In the data rows, 128 means zero.
Here are some points:
[240 119 146 137 131 119 108 192 114 128 123 145 129 141]
[250 118 144 151 144 123 104  79 137 113 120 134 124 139]
[187 119 142 147 156 121 124  23 138  98 123 120 136 144]
[122 133 144 139 161 129 124  18 136 114 129 118 125 146]
[ 65 131 143 156 166 132 124  40 127 102 122  98 129 155]
[ 36 136 134 164 154 126 114 166 118  90 112  75 122 167]
[ 56 134 134 171 151 127 107 195 118  89 112  67 122 176]
[ 83 135 130 148 159 136 107 191 120  87 110  53 132 141]
[ 94 106 140 156 158 144 124 179 118  87 111  57 142 145]
[ 95 107 135 152 160 143 126 184 124  85 112  56 139 143]
[ 96 101 133 161 165 144 126 190 128  77 100  45 141 143]
[ 88 109 140 168 162 151 115 185 119  57 115  44 143 136]
[ 90 108 137 172 163 158 116 185 121  59 112  46 143 136]
[100 101 129 166 151 158 110 177 116  52 120  42 153 124]
[103  96 127 176 155 153 101 180 119  43 124  49 133 113]
[ 94  91 123 179 141 161  89 175 116  51 128  58 130 104]
[ 81 109 146 164 155 152  90 115 107  53 145  71 119 119]
[170 120 177 140 161 156 102  57 100  92 151 102 129 107]
[231 134 177 126 149 154 112 121 106 121 147 124 139 101]
[194 144 170 118 138 152 112 193 112 151 139 134 136  97]
[180 107 174 128 151 147 112  45 112  87 135 108 123 102]
[234 110 183 125 149 149 119  97 106 109 135 125 131 102]
Then 26 other points, each followed by its number:
[233 120 176 115 129 148 116 168 101 146 129 136 129  99] 0
[138 147 166 104 112 139 116 238 108 168 139 153 131 114] 1
[ 57 157 155  96 110 141 109 203 124 188 143 170 131 121] 2
[ 28 142 129  94  85 145 117 153 126 182 129 164 125 114] 3
[127 136 100 113  94 159 144  26 138 154 108 152 125 130] 4
[128 137  99 109  96 151 146  27 136 153 115 156 127 137] 5
[131 135  95 105  98 148 148  30 132 150 121 155 129 136] 6
[ 86 132  99  99 105 142 141  66 127 148 133 142 129 139] 7
[ 86 130  98  99 107 137 141  73 128 147 141 143 133 138] 8
[ 62 118 106 107 117 131 133 107 120 171 148 142 145 124] 9
[ 58 116  94  98 118 125 137 124 123 167 153 147 139 121] 10
[ 59 117  97 104 121 125 137 142 133 167 158 149 143 121] 11
[ 68 120 100 106 123 125 137 162 143 167 165 155 144 121] 12
[111 149 114 114 123 120 148 195 146 175 167 154 138 130] 13
[104 154 116 116 121 113 146 190 146 148 178 166 133 119] 14
[ 97 150 115 114 112 117 145 183 157 168 158 162 126 124] 15
[ 96 157 120 109 110 118 141 185 162 168 158 167 118 120] 16
[ 94 146 110 118 110 120 139 166 160 160 128 168 124  96] 17
[185 179 136 137 125 116 133 161 115 127 128 156 110 111] 18
[197 171 151 140 149 145 131 162 118 133 117 153 115 110] 19
[193 171 156 145 140 138 135 167 120 140 119 158 103 110] 20
[154 162 161 140 140 135 131 179 142 130  99 131 112 115] 21
[ 74  98 120 115 179 129 137 110 113  68 101  83 100 116] 22
[ 68 105 122 130 178 123 146 107 123  70 102  83 101 121] 23
[ 84  92 129 134 172 114 145  95 126  66  97  77 120 126] 24
[ 69 106 127 140 168 114 138 120 142  58  97  65 120 137] 25
Which three of these numbered points are nearest to each point below, ignoring the 3 directions in which the first points spread most? Their numbers follow each, nearest first.
[ 98 123 146 125 128 110 136  80 130  64  98  81 140 119] > 25 24 0
[ 38 115 108 119 150 104 119  92 141  78 122 106 107 140] > 23 22 25
[188 116 148 128 123  93 154  76 108 109  74  94 118 119] > 24 25 23
[179 111 159 126 113 112 135 196 118 152 148 126 126 122] > 0 1 13
[187 159 139 132 105 100 120 176 105 131 142 134 106 138] > 18 0 20
[126 111  55 128  92  81 155  81 138 137 119 161 121 115] > 6 5 8
[225 122 183 134 174 142 146 171 110 155 147 117 125 137] > 0 25 19
[ 79 146  96 160 108  89 163 116 161 150 115 158 110 128] > 17 15 16
[241 126 178 132 164 156 109 170 120 145 147 103 120 135] > 0 19 21
[205 106 151 139 123 107 143  80 139 105 112 116 123 124] > 25 24 23
[221 126 180 134 168 140 146 176 108 154 147 117 119 137] > 0 19 20
[ 50 153 130 110  68 114 126 137 134 139 129 154  79 124] > 3 16 17
[ 57 112 122 135 179 120 147 135 145  60 104  67 119 128] > 25 23 24
